Each named turn below is shown by a few rows before and after it. Which turns, in which order, take the first row of each later pair to the second? The first pair is answered.
W (before -> after):
[-44  23  -3   0  -7  32  -3 -30] -> [  7  -5   7 -45  17  14 -11 -46]
[ 35 -12  -3  24 -45 -48  12  30] -> [ -6   3 -23  -3 -42 -18  19  68]
[ -4  -9  22  -4  19  25 -21 -41] -> [-26   3  18   9  13  36 -19 -34]
U (before -> after):
[  6 -28  15   2   9  56 -11  13] -> [-19  -2 -42   3 -29  11 -25  27]
[-30  16 -10 -23   5  40 -63 -70] -> [-51  54 -20 -22 -18  17 -27 -66]
[-55  58 -48 -12 -32  -5 -37 -33] -> [-32  56  43  -7  14  49  25 -54]
E (before -> after):
[  1   7  22 -27  17  33  56  20] -> [ 32 -23  23 -12  16  16  47  34]
[ 17 -19  11 -31   9 -11  14 -19] -> [ 17 -15   4 -31   5 -21  15 -19]
[ 24   5  26 -11  26   0  40 -14] -> [ 38  -3  23  -6  22 -13  36  -5]
Q (before -> after):
[-12  27  -5 -63  34  19 -21  -6] -> [ 30  -8 -27 -32  12 -34  -9  54]
[-31 -14  -9  -5 -10   0 -17  40] -> [-46  -3  -1 -15  -3  16 -19  22]
[  6  55  20  -8  15   3  14 -59] -> [ 73 -14   7  -6  20 -33 -11 -20]
[-44  24 -15  82 -40 -11   5 -15] -> [-17 -21   8  23  10  36 -62 -68]
Now pairs of rows:
Each pair is two turns apart.
[ -2   4  31 -18  25  51  51  24] -> [ 27 -46 -37  -4  -7 -13 -13  56]
E then U
[-45  15 -20   3   5  22 -15 -12] -> [-31   7 -34  26 -12 -11  -1  21]
Q then Q
[ 10 -24   8  56  -9  -4  10  40] -> [-41  17   6  -4   5  41  27  38]
W then Q
[ 13   8  23  34  22  -5  26 -13] -> [  8 -10   8   7  36  15  23  31]
W then E
[  6 -32  25   8  15  37  -7  40] -> [-46  35  11  20 -17  22  19   9]
E then Q
[-15  10  14  -8  18  25 -50 -79] -> [-32  28 -27 -49   1  -1 -48 -56]
U then W
[ 20 -28  -7  18  11   0 -12  17] -> [-22  21  -7  -6   9  18  -2 -25]
U then Q
[-42  -3  -4  65 -11  46  -1  56] -> [ 30 -52  33  -2  38  52 -50 -15]
Q then W
[ 31   4   5  12 -30 -66  17   2] -> [-41  24  12  24 -16  14  36  41]
U then W
[ -1 -13   3  39 -13  -8 -20  -2] -> [ -9   9  21  37  -8  -3   9 -15]
E then U
[ -5   6 -41  35 -48 -44 -28  14] -> [ -3  44  15 -26 -11  -3  66  27]
W then U
[-25 -14 -31  -3 -27  -8  10  39] -> [  1 -20  15   7  -6   4  47  34]
U then E
[-18   6   8  47  -3 -19  12  -5] -> [-27 -14   6  -6  27  30   1  23]
U then W
[ -4   8 -10 -24  -1 -21  22  32] -> [ 12  -2  29  30   5 -13  24   1]
U then W
[ 11  11 -22  -9 -11 -22  17  44] -> [  5  17 -19   8 -15 -22  19  40]
W then W
[ -3   5  -3 -28  14   8 -15 -55] -> [ 27   1  -1   9  -5 -41  42  -2]
Q then U
[ -8 -13   9 -46  48  26   1 -26] -> [ 36 -44 -15 -22  24 -36 -14  -5]
E then E
[-22  13  -1  14  -9  15   5  -1] -> [  7 -13  10 -11  14  22 -10  -6]
U then W
[-19  11 -18 -46 -18  29  16  44] -> [-14   7 -15 -55 -13  26  15  38]
Q then U
[-15  13   6 -15  12  26   6   1] -> [-19  19  10  13   2  21   6  -7]
W then W
[ -2 -27  10  12   9  -5 -24  13] -> [-24   6  -9   2  -9 -27 -19   0]
E then E
[ 15 -20  11 -31  23  24 -37   5] -> [-33  31 -15 -39   2  17 -15  10]
U then E
[42 -7 36 -3 28 -6 39 -7] -> [  7 -39   7  26  26  39 -25  12]
W then U
[ -9  34  -8   5 -23 -46  14 -18] -> [ 36  -9  37  24   8 -25  24  -4]
U then Q
[ -5 -44  13 -34  25  41 -29 -15] -> [-55   5 -25 -39  -4  33 -17  -2]
U then E
[ 16   2  24  49 -14 -54  -3 -19] -> [-26 -11  -5 -50  24  26 -33  29]
W then Q
[ 7 29  9  8 -6  6 19 18] -> [ 31  -5  -2  11  -2  -2 -15  18]
U then E
[ 35 -19  28  50  17  21  -6  -8] -> [-26  34 -23  39 -15  12 -23 -24]
U then Q
[-22   9  39 -30  32  52  10   0] -> [-37  22  41  13  16  51  14  -7]
W then W
[  1   5   4 -34 -11 -31 -26 -26] -> [ -1 -12   2 -13 -10 -22 -45 -25]
W then Q
[-8  9  5 42  6  9  4 -3] -> [ -2  -3  -7  40   2  -3 -17   0]
U then E
[ 18  11  13  -3   2 -22   6 -37] -> [ 33  -5   9  -1   3 -30   6 -20]
E then Q
[-29  -3  -1   1   6  44  22  27] -> [ 17 -26 -39 -11 -16 -31 -20   1]
W then U
[-7 11 33 32 -5 16 10  2] -> [-1  3 38 27  3 23 -2 -8]
E then Q
[ 18  -9 -19  44 -11 -31 -22   0] -> [-13  19 -15 -26  10  12  24  43]
U then W
[ 13 -10  -1  -8  -2 -10 -16   0] -> [ -6  15  -6  -7 -10 -18   6   7]
U then W
[17 -3 -2  5 -2 -8 14 18] -> [ 23 -11   5 -10  12   7  -2   2]
Q then Q
[ -6  -1 -15  22   6  25 -25  39] -> [-4 12 12 22 16 36  5 35]
U then U
[ -5 -27 -19  -1   0  15 -46   9] -> [-20  -5 -33  -9 -14   1 -42   1]
E then E
[ 36 -15   4 -11  -4 -44  39  47] -> [ 43 -34  23 -51  33  -4  -5   2]
Q then Q
[ 27 -23   5 -44  20   0 -15 -10] -> [-24   1 -11 -44  13  28  -6  19]
W then W
[-50  33 -15 -52  -3  30   6  -7] -> [ 32 -50 -16 -26   2  -7  -6  53]
U then Q
[-70  13 -30  -1 -35  -2 -23 -47] -> [-37 -36  11  -5   5  41 -45 -59]
U then U
[-51  47   9  70 -40 -12   3 -32] -> [  7 -21   0 -94  30  30 -14  32]
W then E
[-21 -15   5  92 -35  10 -17  42] -> [-23  15 -35 -42 -28 -15  24  87]
W then U
[ 29  12  27  19  14 -18   9 -56] -> [ 13  14 -12   5   0 -30 -32 -59]
U then E
[ 12   5 -13 -28  11  11 -12 -20] -> [  3  18 -27 -23  -5  -7  -5 -14]
E then U
[-31  16 -32  -7 -15   4   4  31] -> [ 31 -10  36  -8  21   7  23 -11]
U then W
[  5 -37 -24   6 -17  16 -31  28] -> [ 30  -9  -9 -40 -15 -20  22  19]
U then W
[ 35  11   7  32 -15 -26  -5 -16] -> [-13  19  -6  -6   4  42   5  37]
W then E
[-21  -6 -14  24 -11  -3 -17 -31] -> [  0 -29 -12  26  -5  -7 -23 -12]
E then Q
[ 14   7   1  33  -9 -48  36  18] -> [ 15 -20  23 -14  34  14  32  44]
W then U
[ 29 -19 -17  -8   0 -32  17  45] -> [ 30 -17  22  37   7 -11  35  26]
W then U
[-22  14  17  -3   1  21  10  44] -> [ 6 -7 10 10 -5 -7  1 55]
E then E
[-12  14  21   7   2   9 -14  -9] -> [-12   0   9  13  -1   7 -15  19]
Q then W
[-21   9  17   8  34  14   4   3] -> [-14   8  10  21  25  -2  17  23]
Q then Q
[ 18 -23  19  10   9   7  19  29] -> [  9 -26 -13  20  -9 -13  -7  29]
U then W
[  2 -28 -14  -9   9   8 -71  -4] -> [-27  17 -40  21 -35 -31 -27  19]
E then Q
[ -4  21  17  -9  17  -4   1 -42] -> [-32  17 -15  33  -6  -3   5  21]
Q then W
[ 28 -11  13 -11  25  -1  26  23] -> [ 34 -14   0 -10  17 -21  14  22]
E then U
[ 27 -22 -16 -41  15 -31   8 -11] -> [  1  19 -18 -14  -8 -42  43  -7]
Q then W
[-52  29  -2  22  11  36  35  62] -> [-20 -25 -11  29  18  38  -8  81]
E then U
[  4 -39 -12   5   5  19 -24  48] -> [-37  25   4  46 -19  14  12   7]
W then Q
[-30 -16 -26 -49  27  18 -33 -16] -> [-41   1 -53 -24  -9 -25   4  32]
Q then E
[-21  -2 -17  46 -16  -4 -19   7] -> [-13   7  21  54  -3   8  17   5]
U then E
[  8 -14   8  18   1   5 -18  -3] -> [-13   0 -14  -3  -4   6 -16  15]
E then W
[-16  12  35 -13   5  49  25  13] -> [-17  16  41  25  -5  38  25  -3]
W then W
[ 14  -1  21 -22   8  17  13 -41] -> [ -8  24 -14 -23 -22 -15  16 -29]
U then U
[ 31 -27  10 -16  12 -21   0  -2] -> [-17  27  -5 -20  -7 -22  16 -19]
U then Q
[ -3   2  -3  60 -15   8   1   8] -> [ 12 -17   9  43   2  25 -26 -16]
Q then E
[ 29 -16  40   5  -8  18  41  44] -> [ 30 -47   1  18 -20   9 -22  49]
W then U
[ 16  29   1  -1 -24 -60  44 -17] -> [ 20 -19  47 -28  38  35  29   0]
W then U
[-32  -9  15  45  -1  28 -24 -10] -> [ -2 -27 -10 -48  16  15 -31   8]
U then W
[ 43  -2  29   1  18 -10 -30 -63] -> [ -2  51  29  20  -2  -6   5 -64]
Q then Q
[ 18 -10  20   7  13   6 -13 -15] -> [  5 -18   7  14  10  17 -19  12]
W then Q
[ 26 -16  41   8  15  19  39  21] -> [-12  31  34   5   0  15  44 -20]
E then Q
[ 12 -36  35 -16  22   6  11  29] -> [ 16 -16  40  -9  10 -15  38  22]
Q then W
[ 34 -18   2   9 -11 -61  11  11] -> [-18  35  14 -52  11  -9  25 -21]
Q then W
